(in the rows, 128 means zero)
One turn moves each row of this set onto another row. After a few examples, where does it send each row asked below?
J581: [106 127 124 110 138 144 162 150 113 176  90 123 128 109  98 144 154 119
 122 118]
J508: [113 137 127 153 148 116 157 105 129 132 146 131 120 105 125 130 107 148
 120 130]
J521: [113 139 131 104 144 150 162 140 101 176  93 127 127 103 100 117 154 116
 112 129]
J665: [112 136 132 132 140 113 135  97 140 142 138 123 113 113 102 140 102 160
 126 132]
J60: [133 112 120 105 132 143 168 128 105 165  87 131 138 111 118 128 144 124
 126 120]
J935: [101 136 145 104 142 142 166 145 108 160 100 125 140  97  88 109 142 114
 113 119]
J181: [124 131 140 127 148 107 130 104 143 129 131 123 104 107 115 131 107 148
 133 140]
J682: [107 143 116 134 143 116 153 108 152 123 140 124 110 106 101 143 119 141
 142 145]
J295: [115 159 135 139 144 114 154 120 142 129 143 120 118 118 112 135 101 138
 143 138]
J921: [138 122 126 102 129 140 174 128 109 167  97 129 140  98 110 120 154 123
 121 141]
J296: [111 140 130 113 142 150 158 126  96 166  85 145 136 111 102 130 143 111
 118 118]
J110: [123 150 136 134 129 108 140 110 147 125 148 129 125 103 112 142 117 141
 122 146]
J708: [112 134 131 108 134 142 165 151 114 178  98 121 130 101  92 138 159 119
 120 131]
J658: [119 143 121 127 148 118 143 105 157 134 141 122 104 100  99 142 125 147
 139 152]
J451: [101 133 125 115 133 138 173 152 112 170  98 124 135 106  96 141 155 113
 123 122]
J907: [102 140 127 111 139 146 173 139 100 167  94 128 134 109 102 119 150 108
 115 123]
J498: [111 148 128 108 145 126 180 133 107 158  84 128 143 102  90 129 149 108
 126 122]
J137: [114 145 135 132 134 110 141  99 141 142 147 121 114 105  95 131 110 157
 123 147]
J758: [114 133 137 135 146 103 144 106 141 119 133 126 112 109 117 129 104 140
 137 136]
J75: [126 132 129 145 154 122 140 104 132 143 137 127 108 105 126 133 110 160
 116 131]
J863: [119 138 128 102 153 135 163 129 106 163  74 127 134 107  97 137 144 119
 127 109]
J684: [107 132 126 107 147 151 161 138 100 173  85 128 129 111 105 125 146 116
 116 115]
J357: [123 122 120 111 127 135 183 129 105 157  97 133 148 105 112 122 146 114
 126 129]
J805: [120 144 135 109 143 151 154 125 100 173  88 142 132 102  98 124 149 114
 113 130]
J431: [129 144 135 129 132 116 126 108 148 131 141 127 118 106 116 148 113 147
 122 140]
J727: [112 130 147  97 147 150 154 141 108 169  93 122 131 100  90 115 144 123
 112 114]
J307: [119 143 129 135 132 113 134 107 146 123 140 130 125 110 119 149 107 141
 126 132]
J532: [125 150 135 132 148 121 137 117 143 139 133 117 108 122 115 142  99 149
 144 130]
J211: [130 159 143 130 146 117 143 122 146 142 146 114 110 111 107 133 109 147
 138 148]
J718: [102 127 140 104 146 148 160 141 108 160  92 126 138 106  94 118 135 116
 118 105]
J734: [122 139 142 130 143 101 143 108 143 122 139 122 111 101 110 124 112 143
 132 151]
J653: [109 149 133 114 139 145 165 129  98 164  92 144 138 104  96 121 148 105
 115 129]
J564: [125 143 135 148 148 116 150 107 133 140 151 128 113  94 118 122 115 154
 114 147]
J11: [114 135 115 129 149 121 140 104 154 130 132 123 104 110 104 149 117 146
 142 135]
J386: [128 147 135  99 150 133 164 130 109 169  83 123 133  93  88 128 155 117
 119 132]
J616: [102 143 130 139 132 106 149 101 139 134 145 124 120 111 100 134 102 152
 125 135]

J60 goes to J921
J708 goes to J451
J508 goes to J75
And these:
J137 goes to J616
J498 goes to J863
J682 goes to J11
J307 goes to J431
J805 goes to J653
J532 goes to J211
J521 goes to J907
J734 goes to J758
J718 goes to J727

One turn moves each row of this set onto another row. After a few examples, where does it send each row asked below?
J125: [128 123 147  96 142 153 127 124 136 139 144 139 145 131 161 119 129 131
 119 161 125 137 168 103 115 158 136 113  62 117 121 151 149 143 120 113
  95 176  91  90 122 118 133 145 130 160 167 144 143 150 120 132 135]
J93: [124 113 149  91 143 188 131 140 124 142 144 136 130 131 163 121 104 132
 135 142 128 114 135 104 117 121 151 132 163 145 132 150 140 138 117 113
 109 195 120  92 112 132 121 158 126 158 158 111 140 143 110  94 139]
J276: [130 139 144  87 139 153 134 117 132 142 141 136 133 145 167 116 127 135
 127 168 122 128 164 133 110 158 171 126 109  80 124 136 132 143 119 109
 111  89 130  82 110  87 126 142 123 163 160 139 162 145 121 131 117]
J472: [127 121 135  84 167 163 148 127 126 130 143 135 143 117 143 141 122 128
 118 165 131 141 151 109 120 143 175 159 114 157 113 136 160 125 121 110
 121 140 122 120 127 106 138 168 168 168 167 152 135 145 106 118 152]
J901: [118 141 141 137 137 144 129 130 148 145 146 133 145 133 149 138 133 124
 100 148 141 147 168 123 104 142 134 158 128 138 113 167 142 141 127 126
 125 138 121 103 107  82 145 154 155 145 143 150 124 139 130 139 130]
J417: [109 107 149 114 171 141 126 118 121 157 148 142 136 124 153 124 101 117
  98 169 139 137 169 110 138 161 163 109 162 122 131 160 143 139 113 109
 106  96 125 105 131 102 139 147 132 145 162 142 149 134 112 103 129]
J772: [101 133 139  99 134 161  93 121 150 166 126 121 141 122 157 137  94 136
 114 142 119 128 138 140 120 147 128 130 134 117 109 140 148 129 110 131
  85 145 151 118 153 127 125 168 137 140 158 116 161 151 100 114 135]
J770: [119 143 140  99 138 120 133 131 119 138 144 140 143 119 154 125 110 136
 125 144 126 119 184 176 121 168  93 138 134 111 115 157 142 133 117 115
 107 153 120 109 109 120 120 156 130 155 162 142 150 131 111 132 113]
J942: [110 117 144  93 136 106 130 120 138 137 147 136 131 138 165 121 118 102
 131 157 124 126 157 140 104 177 111 116 138 123 113 140 150 135 120 124
 106  91 127  92 123 123 120 128 149 156 154 120 128 140 118 116 134]
J725: [122 123 139  75 147 138 166 118 110 131 125 145 130 112 155 137 101 121
 145 158 119 121 148 133 140 155 116 124 122 148  99 156 137 119 135  99
 117 145 122 109 105 134  99 153 151 148 175 127 167 130 127 106 127]
J262: [ 91 130 148 102 141 143 126 144 130 137 147 142 135 136 157 129  98 115
 125 135 130 129 195  98 123 128 127 130 141 129 111 156 139 135 118 119
 116 202 156 112 119 102 126 135 129 159 162 136 138 137 104 114 144]
J549: [138 122 147  93 146 160 143 135 121 154 142 125 110 134 150 131  94 123
 123 160 118 123 167 122 118 169 177 107 120 110 116 139 117 140 114 108
 105 114 143  70 108  94 110 131 140 127 163 118 150 133 134 147 118]
J923: [123 121 126  75 138 160 141 146 128 135 166 148 128 117 152 134 121 126
 136 171 112 116 170 124 110 153 182 114 139 107 109 130 139 146  93 106
 106 105 138  68 128 102 138 135 154 156 156 133 162 146 126 130 108]
J315: [127 114 139  81 141 152 129 129 134 142 147 140 138 128 161 111 116 137
 139 160 126 141 159  79 121 133 127 127 163 168 113 132 147 118 120 122
 101 111 167  96  93 116 132 130 134 157 161 122 136 147 114 119 124]
J987: [154 115 144  64 145 171 129 124 128 141 135 139 138 139 168 143 121 144
 131 147 131 139 149 150 120 110 120 171 131 114 116 145 133 133 124 120
 112 151 161  97 104 125 127 136 149 159 164 132 156 157 122 124 125]
J208: [126 109 145 122 140 122 130 123 139 146 152 141 129  95 165 122 106 102
 128 153 119 119 192 103 116 168 148 105 135 122 131 143 137 125 120 112
 110  91 111 103 133 105 136 154 143 161 157 117 128 149 118 129 134]
J989: [115 107 136  91 139 147 127 119 127 134 125 150 128 147 151 127  92 106
 139 167 136  98 161 120 103 173 146 132 141 143 125 138 144 124 130 101
 117 102 128  97 108 116 108 155 161 163 208 125 163 141 117 137 143]
J13: [127 134 143  98 129 195 145 147 137 147 150 129 144 118 170 109 116 138
 127 136 134 131 152 105  93 126 127 137 147 115 128 156 164 138 114 125
 122 163 105 125 142 128 137 140 126 180 146 125 132 144 106 112 134]
J86: [139 117 142 131 146 106 133 132 130 145 138 128 138 149 166 112  99 118
  94 168 126 134 176 149 116 140 112 114 143 126 111 140 145 142 122 109
 135 149 122  99 117 103 124 143 136 159 153 147 146 151 113 139 139]
J877: [110 124 121  90 149 181 113 132 119 133 143 142 136 108 149 137 105 140
 120 159 132 121 118 128 120 147 143 149 151 122 116 128 134 121 109 107
  94 109 102  79 134 122 120 129 136 145 164 106 176 140 108 113 132]
J478: [114 149 126  94 123 149 125 138 124 141 164 150 157 123 145 117 125 147
  97 151 129 117 146 101 100 138 150 134 123 143 125 174 138 140 127 109
 115 159 112  86 128 112 160 132 148 135 161 141 170 154 118 128 120]
J263: [150 122 139  95 160 151  93 122 131 167 122 122 125 118 172 122 118 127
 148 146 125 135 168 130 112 149 141 117 136 145  98 138 147 103 106 125
  85 128 140 116 132 121 121 159 107 148 157 128 149 147 137 122 135]
J766: [106 123 143  88 125 190 150 111 138 154 165 134 113 145 166 134 127 132
 115 161 137 121 156 132 118 131 114 131 131 131 112 174 139 125 133 119
 132 157 152  80 119 125 103 120 136 161 151 127 140 138 140 131 114]
J709: [108 105 129  83 145 152 126 134 115 161 166 127 144 129 156 129 138 126
 107 138 114 125 173 120  99 154 164 131 119 114 113 179 142 139  99 115
 114 134 119  72 128 108 137 163 116 125 153 128 168 146 113 115 103]
J214: [135 119 163 128 127 170 123 146 139 138 131 128 152 137 189 107 107 127
 151 135 119 130 147 123  94 119 123 126 131 119 135 164 149 129 126 117
 105 179 126 109 106 115 118 156 127 159 159 113 142 135 120 126 143]
J395: [135 135 140 103 143 208 118 134 133 150 143 142 146 112 161 122 121 103
 119 126 123 123 171 144 123 136 174 126 114  99 127 149 144 121 128 122
 129 135 124 104 125 110 113 169 135 155 167 108 168 146 122 148 130]
J274: [104 143 138 112 144 176 123 136 136 141 144 133 136 119 167 119 106 136
 117 179 131 129 156 112 112 142  97 135 115 101 117 124 143 142 119 115
  97 100 107  89 129 118 124 122 133 156 161  97 149 139 115 145 134]
J597: [ 99 113 161 121 132 171 110 138 128 125 144 131 143 119 159 144  94 138
 145 170 128 117 146 140 116 166 135 123 131 117 118 120 137 116 113 118
  85 132 117  67 104 120 106 135 132 154 176 106 155 123 118 143 144]
J548: [128 134 139  98 142 161 122 131 132 138 142 136 131 130 161 133 101 101
 128 116 117 129 167  88 111 117 121 150 127 124 108 161 133 106 140 100
 128 162 125 133 116  87 130 154 131 158 153 142 152 154 115 110 141]
J407: [115 118 131  89 160 153 100 133 116 160 141 133 126 143 141 145 107 111
 118 177 141 118 169 134 121 164 132 140 166 117 110 150 147 156  96 109
 107 103 111 111 129 119 129 143 148 143 168 151 147 147 131 126 138]
J577: [139 102 140 114 142 197 136 124 121 130 146 140 135 113 170 151 109 145
 125 131 113 117 163 147 109 134 111 103 143 100 119 128 146 136 124 111
 130 172 131  96 140 114 134 163 139 160 155 147 148 147 129 145 134]
J775: [130 104 150  99 129 164 129 136 117 133 150 156 134 120 170 128 129 149
 122 127 106 109 145 143 115 119 119 125 133 126 122 124 125 144 139 114
 135 154 145 108 115 120 117 142 116 154 129 135 177 146 127 110 144]
J113: [ 82 107 155 105 137 176 127 130 154 132 138 140 134 131 162 134 104 131
 123 148 110 140 138  88 124 135 119 121 117 137 115 136 149 118 124 111
 101 114 148 119 110 153 124 150 149 147 152 115 142 156 113 114 129]
J972: [130  92 137 102 153 114 154 136 129 123 130 150 114 126 155 138  97 127
 120 164 137 112 166 138 125 144 151 101 144 152 129 130 147 119 131 107
 129 154 117  92 117 129 107 149 152 168 161 145 146 145 121 116 142]
J739: [107 119 140 121 142 125 135 129 140 143 142 142 128 133 157 124 125 112
 119 150 123 117 168 139 121 162 160 132  96 178 122 143 148 132 117 118
 103 175 132  84 129 102 114 160 147 153 156 123 144 134 114 115 132]
J604: [ 98 125 156 101 134 195 166 116 142 140 154 149 152 116 172 130 140 112
 130 139 121 131 156 122 129 149 164 114 137 110 123 150 139 139 131 130
 121 142 133  67 116 121 113 131 145 167 160 123 146 146  84 126 110]
J178: [113 137 116  85 145 173 142 130 109 127 156 146 143 116 139 128 109 116
 112 166 127 124 169 114 129 158 102 145 157 123  96 152 142 133 110  94
 144 140 117 114  96 119 126 159 147 173 175 149 147 131 130 138 123]
J401: [132 104 159 116 135 128 112 127 132 153 128 156 154 116 156 130  92 109
 133 169 133 115 174 106 128 163 167 124 147 131 120 129 135 140 114 114
 107 109 138 100 114  87 132 161 142 172 185 134 171 136 113 114 141]
J905: [141 120 149  77 148 156 123 142 125 130 155 131 150 101 144 142 110 129
 112 147 126 131 128 105  94 161 160 121 115 130 115 146 128 117 135 129
 103 174 128  87  94 108 134 150 152 150 166 149 143 121 128 131 155]
J362: [139 120 115 102 144 140 141 131 124 143 135 133 136 118 158 133 111 117
 106 174 131 115 153 118 115 138 139 135 161 134 121 138 146 130 121 101
 153 129 104 119 127 103 124 142 151 187 153 175 160 153 126 129 144]
J952: [ 96 125 138  88 146 153 141 120 127 120 144 129 138 124 167 147 106 120
 142 118 125 129 171 118 122 135 146 123 135 124 131 163 165  93 127 110
 113 180 127 117 137 112 139 149 134 169 158 152 146 145 106  95 136]
J467: [135 121 145  58 138 134 132 136 124 147 142 138 137 117 160 122 124 137
 131 147 121 127 170  86 113 151 152 124  75 101 120 148 152 137 118 120
 117 124 138  89 128 107 117 168 138 159 162 107 128 139 123 127 125]
J18: [107 116 123 110 132 178 119 106 149 155 143 140 131 134 160 115 124 148
 139 164 148 124 193 113 103 155 136 120 162 139 122 161 156 109 115 120
  96 130 126  93 125 101 120 154 113 170 183 147 144 151 105 143 113]
J245: [118 117 166  92 137 164 134 144 113 157 142 130 158 126 161 157 114 137
 132 150 126 114 152  83 100 164 164 132 127 114 116 162 138 134 114 115
 119 138 155  73  99  93 131 159 149 152 180 155 149 124 123 143 108]
J87: [117 103 130  96 129 185 157 109 109 132 140 139 136 128 167 115 113 159
 115 144 115 126 154 111 137 133 122 118 135 120 137 137 135 153 130 104
 144 168 142 104 135 115 103 128 131 160 162 129 149 145 108 141 147]
J777: [134 114 133  88 131 182 123 125 121 133 161 134 128 126 172 122 126 125
 139 139 111 115 168 156 105 149 140 148 116 125 106 144 145 104  98  99
 127 167 146 100 137 142 110 140 136 180 170 126 144 154 124 155 126]
J613: [135 142 173  95 144 172 116 155 120 156 151 151 150 118 160 131 123 122
 131 140 114 129 153 123 159 121 154 131 129 111 127 137 133 159 118 120
 106 142 153  95 111 118 113 134 152 142 137 115 137 151 115 133 120]
J304: [ 80 103 120 110 114 190  98 119 161 140 143 132 138 116 149 137 111 126
 122 145 121 120 161 104 110 159 130 147 147 117 132 142 131 125 107 122
 101 143 131 109 104 116 106 165 139 170 170 133 145 148 101 144 136]

J777 goes to J766
J613 goes to J395
And these:
J13 goes to J93
J770 goes to J178
J407 goes to J989
J952 goes to J262
J972 goes to J86
J901 goes to J472
J263 goes to J18
J245 goes to J467
J775 goes to J577
J905 goes to J125
J304 goes to J113
J274 goes to J877
J417 goes to J401
J276 goes to J923

